In the data rows, zero lies at 7.5, halfway between 7 and 8.
Here are some points, one per row:
(9, 8, 6, 4, 2, 4, 7, 10, 3, 4, 8, 10, 6, 6, 8, 12, 5, 7, 8, 7, 5, 4, 6, 6)
(5, 1, 4, 6, 2, 4, 3, 9, 5, 4, 3, 5, 9, 5, 5, 5, 7, 9, 5, 5, 5, 6, 5, 6)
(7, 9, 7, 7, 7, 4, 11, 11, 5, 6, 10, 10, 8, 4, 12, 11, 9, 9, 9, 13, 6, 8, 11, 11)
(7, 8, 9, 10, 11, 7, 11, 11, 7, 7, 7, 10, 12, 8, 9, 12, 11, 11, 10, 9, 6, 8, 7, 11)
(10, 10, 9, 7, 10, 9, 10, 10, 6, 6, 11, 10, 4, 8, 9, 11, 7, 7, 14, 11, 9, 10, 11, 8)
(10, 11, 10, 8, 11, 10, 7, 6, 12, 10, 10, 9, 6, 12, 8, 10, 6, 7, 6, 9, 13, 11, 13, 8)
(7, 8, 6, 12, 9, 11, 9, 7, 11, 9, 7, 6, 9, 11, 6, 5, 8, 10, 7, 5, 6, 7, 7, 4)
(7, 9, 10, 9, 10, 11, 8, 7, 10, 10, 8, 7, 12, 10, 7, 6, 11, 8, 7, 6, 6, 6, 5, 5)
(3, 5, 5, 9, 7, 6, 7, 5, 7, 5, 6, 5, 6, 7, 5, 6, 6, 7, 5, 6, 6, 4, 6, 7)
(4, 4, 6, 7, 4, 5, 9, 10, 7, 6, 7, 9, 10, 4, 11, 11, 10, 10, 8, 8, 4, 7, 6, 7)
(11, 11, 9, 8, 11, 12, 8, 7, 10, 12, 11, 7, 5, 10, 7, 9, 3, 6, 9, 6, 13, 9, 13, 8)
(3, 5, 7, 10, 9, 9, 10, 10, 11, 8, 5, 6, 10, 8, 5, 5, 11, 9, 7, 5, 8, 7, 4, 8)
(4, 5, 7, 9, 8, 8, 8, 3, 7, 7, 3, 3, 8, 8, 6, 5, 6, 7, 4, 7, 6, 6, 6, 5)
(9, 10, 10, 7, 11, 11, 7, 6, 8, 10, 11, 10, 6, 11, 9, 12, 8, 5, 9, 12, 14, 12, 13, 11)
(11, 9, 10, 5, 6, 5, 8, 9, 7, 10, 9, 10, 8, 7, 12, 12, 4, 6, 10, 11, 8, 8, 8, 9)
(2, 4, 3, 6, 4, 3, 9, 9, 5, 3, 4, 8, 10, 5, 6, 5, 8, 9, 6, 6, 3, 6, 7, 6)
(7, 10, 10, 8, 8, 11, 4, 5, 9, 9, 7, 3, 7, 10, 4, 3, 5, 3, 4, 5, 5, 7, 7, 5)
(8, 8, 10, 9, 7, 11, 10, 10, 9, 7, 8, 10, 11, 10, 9, 10, 12, 12, 9, 10, 7, 7, 7, 8)
(9, 10, 10, 9, 10, 10, 7, 6, 10, 9, 10, 7, 9, 10, 6, 7, 6, 4, 8, 9, 10, 13, 9, 8)
(8, 9, 9, 2, 11, 10, 4, 5, 7, 8, 9, 6, 6, 9, 6, 5, 6, 5, 5, 7, 7, 11, 9, 8)
(12, 8, 10, 4, 8, 6, 7, 9, 3, 8, 10, 8, 5, 8, 11, 10, 6, 5, 11, 10, 9, 8, 13, 9)
(9, 9, 9, 10, 9, 6, 12, 10, 7, 8, 9, 12, 11, 6, 12, 13, 12, 13, 14, 8, 5, 8, 6, 13)
(7, 9, 8, 8, 9, 9, 3, 6, 8, 10, 7, 6, 5, 11, 3, 6, 7, 6, 7, 6, 12, 9, 4, 5)
(6, 3, 2, 3, 2, 3, 5, 10, 3, 3, 2, 8, 6, 3, 7, 7, 5, 5, 5, 6, 6, 4, 5, 8)
(8, 10, 9, 3, 8, 5, 5, 3, 5, 7, 9, 5, 4, 8, 7, 6, 4, 4, 6, 7, 7, 4, 8, 6)
(5, 5, 7, 11, 10, 11, 10, 12, 10, 7, 7, 9, 10, 10, 8, 7, 12, 14, 6, 6, 7, 6, 6, 7)
(3, 2, 3, 6, 4, 3, 7, 5, 5, 3, 4, 5, 7, 3, 5, 5, 7, 8, 6, 5, 5, 5, 6, 4)
(9, 8, 10, 3, 8, 7, 6, 5, 3, 7, 10, 6, 4, 7, 8, 7, 6, 5, 9, 9, 5, 7, 7, 7)
(6, 10, 10, 8, 10, 12, 3, 3, 9, 10, 7, 3, 7, 10, 4, 5, 6, 4, 6, 7, 8, 8, 5, 8)
(9, 11, 10, 6, 11, 7, 4, 4, 5, 10, 11, 9, 4, 7, 8, 11, 4, 5, 7, 8, 7, 6, 7, 6)
(4, 4, 3, 10, 4, 6, 9, 8, 9, 6, 4, 4, 10, 5, 4, 5, 8, 7, 6, 6, 5, 6, 5, 6)
(10, 10, 10, 11, 10, 9, 8, 9, 10, 12, 12, 6, 9, 11, 8, 8, 5, 6, 6, 5, 11, 12, 10, 5)
(7, 6, 6, 10, 6, 6, 11, 12, 10, 7, 6, 12, 12, 8, 9, 8, 11, 12, 8, 6, 5, 5, 6, 8)
(6, 9, 8, 5, 7, 6, 3, 3, 5, 5, 6, 3, 3, 5, 5, 5, 4, 6, 4, 4, 6, 7, 7, 6)
(10, 9, 9, 11, 11, 11, 8, 8, 10, 12, 9, 9, 9, 12, 5, 8, 10, 10, 8, 7, 12, 8, 7, 8)
(11, 9, 8, 9, 7, 6, 11, 9, 9, 6, 10, 10, 10, 6, 12, 11, 7, 8, 11, 14, 10, 9, 12, 11)
(9, 11, 10, 8, 9, 10, 4, 4, 8, 11, 7, 5, 4, 11, 4, 5, 7, 6, 5, 5, 7, 5, 5, 7)
(3, 5, 3, 10, 5, 7, 10, 8, 4, 3, 4, 5, 9, 7, 6, 5, 7, 7, 5, 6, 4, 6, 7, 6)
(5, 3, 4, 9, 8, 9, 10, 8, 11, 8, 4, 7, 12, 8, 8, 7, 11, 9, 6, 6, 5, 5, 7, 3)
(10, 10, 10, 10, 9, 9, 11, 8, 11, 12, 9, 10, 10, 11, 6, 9, 13, 11, 8, 7, 10, 9, 10, 7)
(9, 10, 8, 3, 7, 5, 5, 5, 3, 7, 12, 6, 3, 3, 7, 7, 5, 6, 5, 8, 8, 8, 8, 7)
(7, 5, 6, 10, 8, 9, 12, 11, 11, 7, 7, 10, 11, 5, 7, 5, 13, 12, 10, 5, 6, 5, 8, 6)
(5, 5, 5, 10, 4, 5, 11, 9, 10, 6, 5, 10, 12, 7, 8, 8, 12, 12, 7, 6, 7, 7, 6, 9)
(5, 5, 2, 6, 4, 5, 10, 10, 7, 3, 5, 7, 10, 6, 9, 8, 10, 8, 8, 7, 6, 7, 4, 8)
(2, 7, 5, 8, 7, 8, 5, 4, 9, 7, 3, 5, 7, 8, 5, 5, 6, 6, 5, 6, 6, 6, 5, 4)
(6, 8, 7, 3, 9, 6, 3, 3, 8, 7, 4, 4, 3, 8, 5, 5, 4, 5, 5, 6, 6, 4, 8, 7)
(11, 9, 9, 3, 5, 8, 4, 4, 7, 8, 9, 8, 3, 6, 8, 7, 4, 5, 7, 10, 5, 7, 7, 6)
(3, 3, 7, 8, 7, 7, 4, 5, 9, 8, 4, 4, 7, 7, 5, 5, 7, 8, 6, 7, 7, 6, 5, 7)
(8, 10, 11, 11, 11, 11, 10, 8, 11, 9, 7, 6, 11, 11, 7, 7, 11, 12, 7, 6, 9, 6, 5, 6)
(10, 11, 10, 9, 11, 11, 6, 8, 9, 12, 9, 7, 5, 12, 10, 5, 7, 8, 6, 6, 12, 15, 9, 5)
(6, 5, 2, 7, 4, 4, 8, 8, 4, 4, 5, 10, 8, 3, 6, 5, 7, 7, 5, 7, 4, 5, 5, 8)
(8, 9, 10, 10, 10, 11, 7, 5, 10, 10, 9, 10, 9, 10, 4, 6, 7, 5, 5, 5, 11, 8, 7, 8)
(9, 6, 10, 8, 4, 4, 11, 11, 5, 5, 7, 10, 6, 3, 13, 12, 8, 6, 14, 10, 6, 4, 8, 10)
(11, 7, 9, 3, 6, 6, 4, 7, 7, 9, 11, 5, 5, 4, 7, 8, 6, 4, 7, 9, 9, 9, 12, 5)
(5, 7, 4, 10, 9, 9, 7, 6, 6, 5, 4, 4, 9, 7, 5, 5, 9, 7, 6, 5, 4, 5, 5, 7)
(6, 7, 9, 10, 8, 4, 10, 10, 11, 6, 6, 12, 12, 6, 11, 8, 11, 12, 12, 8, 8, 8, 7, 12)
(11, 8, 10, 3, 7, 7, 3, 3, 6, 11, 9, 2, 3, 8, 4, 5, 5, 4, 6, 4, 9, 8, 7, 7)
(10, 10, 11, 8, 9, 9, 11, 10, 7, 11, 12, 11, 8, 11, 12, 13, 9, 12, 13, 13, 12, 13, 13, 15)
(4, 2, 2, 9, 4, 5, 8, 8, 2, 2, 4, 6, 7, 5, 6, 4, 5, 5, 8, 7, 6, 6, 7, 6)
(9, 7, 7, 7, 3, 3, 10, 11, 4, 4, 7, 10, 9, 4, 13, 12, 11, 9, 13, 12, 5, 6, 6, 9)
(10, 8, 8, 5, 5, 6, 7, 8, 4, 7, 9, 10, 4, 4, 9, 8, 8, 7, 11, 7, 6, 7, 9, 11)
(6, 4, 4, 6, 6, 4, 9, 10, 4, 4, 6, 10, 8, 5, 8, 8, 8, 9, 7, 5, 6, 6, 4, 6)
(10, 11, 7, 6, 9, 11, 9, 9, 10, 10, 12, 11, 7, 8, 11, 11, 6, 5, 12, 15, 10, 15, 15, 12)
(10, 11, 10, 11, 11, 10, 6, 8, 10, 10, 11, 7, 7, 10, 9, 5, 5, 7, 8, 7, 12, 12, 8, 4)
(8, 10, 8, 7, 12, 11, 4, 4, 10, 10, 8, 4, 5, 10, 4, 6, 4, 6, 4, 7, 10, 10, 6, 5)
(11, 10, 7, 6, 6, 6, 8, 10, 5, 11, 11, 11, 4, 5, 11, 11, 4, 6, 10, 14, 9, 12, 10, 13)
These points spread out most along one direction. How many in every 100 of the points above lie lower along it than each point below? Round to a whole number. More than half of the points above lie lower than the first one.
(2, 4, 3, 6, 4, 3, 9, 9, 5, 3, 4, 8, 10, 5, 6, 5, 8, 9, 6, 6, 3, 6, 7, 6) 94
(3, 5, 7, 10, 9, 9, 10, 10, 11, 8, 5, 6, 10, 8, 5, 5, 11, 9, 7, 5, 8, 7, 4, 8) 67
(7, 10, 10, 8, 8, 11, 4, 5, 9, 9, 7, 3, 7, 10, 4, 3, 5, 3, 4, 5, 5, 7, 7, 5) 62
(10, 11, 7, 6, 9, 11, 9, 9, 10, 10, 12, 11, 7, 8, 11, 11, 6, 5, 12, 15, 10, 15, 15, 12) 2
(3, 5, 5, 9, 7, 6, 7, 5, 7, 5, 6, 5, 6, 7, 5, 6, 6, 7, 5, 6, 6, 4, 6, 7) 86
(7, 9, 10, 9, 10, 11, 8, 7, 10, 10, 8, 7, 12, 10, 7, 6, 11, 8, 7, 6, 6, 6, 5, 5) 44
(6, 8, 7, 3, 9, 6, 3, 3, 8, 7, 4, 4, 3, 8, 5, 5, 4, 5, 5, 6, 6, 4, 8, 7) 71
(6, 10, 10, 8, 10, 12, 3, 3, 9, 10, 7, 3, 7, 10, 4, 5, 6, 4, 6, 7, 8, 8, 5, 8) 41
(6, 9, 8, 5, 7, 6, 3, 3, 5, 5, 6, 3, 3, 5, 5, 5, 4, 6, 4, 4, 6, 7, 7, 6) 74
(7, 5, 6, 10, 8, 9, 12, 11, 11, 7, 7, 10, 11, 5, 7, 5, 13, 12, 10, 5, 6, 5, 8, 6) 64
(10, 10, 10, 11, 10, 9, 8, 9, 10, 12, 12, 6, 9, 11, 8, 8, 5, 6, 6, 5, 11, 12, 10, 5) 12
(11, 8, 10, 3, 7, 7, 3, 3, 6, 11, 9, 2, 3, 8, 4, 5, 5, 4, 6, 4, 9, 8, 7, 7) 52
(10, 10, 9, 7, 10, 9, 10, 10, 6, 6, 11, 10, 4, 8, 9, 11, 7, 7, 14, 11, 9, 10, 11, 8) 11
(3, 3, 7, 8, 7, 7, 4, 5, 9, 8, 4, 4, 7, 7, 5, 5, 7, 8, 6, 7, 7, 6, 5, 7) 79
(11, 10, 7, 6, 6, 6, 8, 10, 5, 11, 11, 11, 4, 5, 11, 11, 4, 6, 10, 14, 9, 12, 10, 13) 9
(4, 2, 2, 9, 4, 5, 8, 8, 2, 2, 4, 6, 7, 5, 6, 4, 5, 5, 8, 7, 6, 6, 7, 6) 92
(10, 11, 10, 9, 11, 11, 6, 8, 9, 12, 9, 7, 5, 12, 10, 5, 7, 8, 6, 6, 12, 15, 9, 5) 8
(5, 3, 4, 9, 8, 9, 10, 8, 11, 8, 4, 7, 12, 8, 8, 7, 11, 9, 6, 6, 5, 5, 7, 3) 76
(11, 9, 10, 5, 6, 5, 8, 9, 7, 10, 9, 10, 8, 7, 12, 12, 4, 6, 10, 11, 8, 8, 8, 9) 23
(10, 10, 11, 8, 9, 9, 11, 10, 7, 11, 12, 11, 8, 11, 12, 13, 9, 12, 13, 13, 12, 13, 13, 15) 0
(11, 7, 9, 3, 6, 6, 4, 7, 7, 9, 11, 5, 5, 4, 7, 8, 6, 4, 7, 9, 9, 9, 12, 5) 36
(9, 8, 10, 3, 8, 7, 6, 5, 3, 7, 10, 6, 4, 7, 8, 7, 6, 5, 9, 9, 5, 7, 7, 7) 50
(9, 6, 10, 8, 4, 4, 11, 11, 5, 5, 7, 10, 6, 3, 13, 12, 8, 6, 14, 10, 6, 4, 8, 10) 53
(7, 8, 9, 10, 11, 7, 11, 11, 7, 7, 7, 10, 12, 8, 9, 12, 11, 11, 10, 9, 6, 8, 7, 11) 30
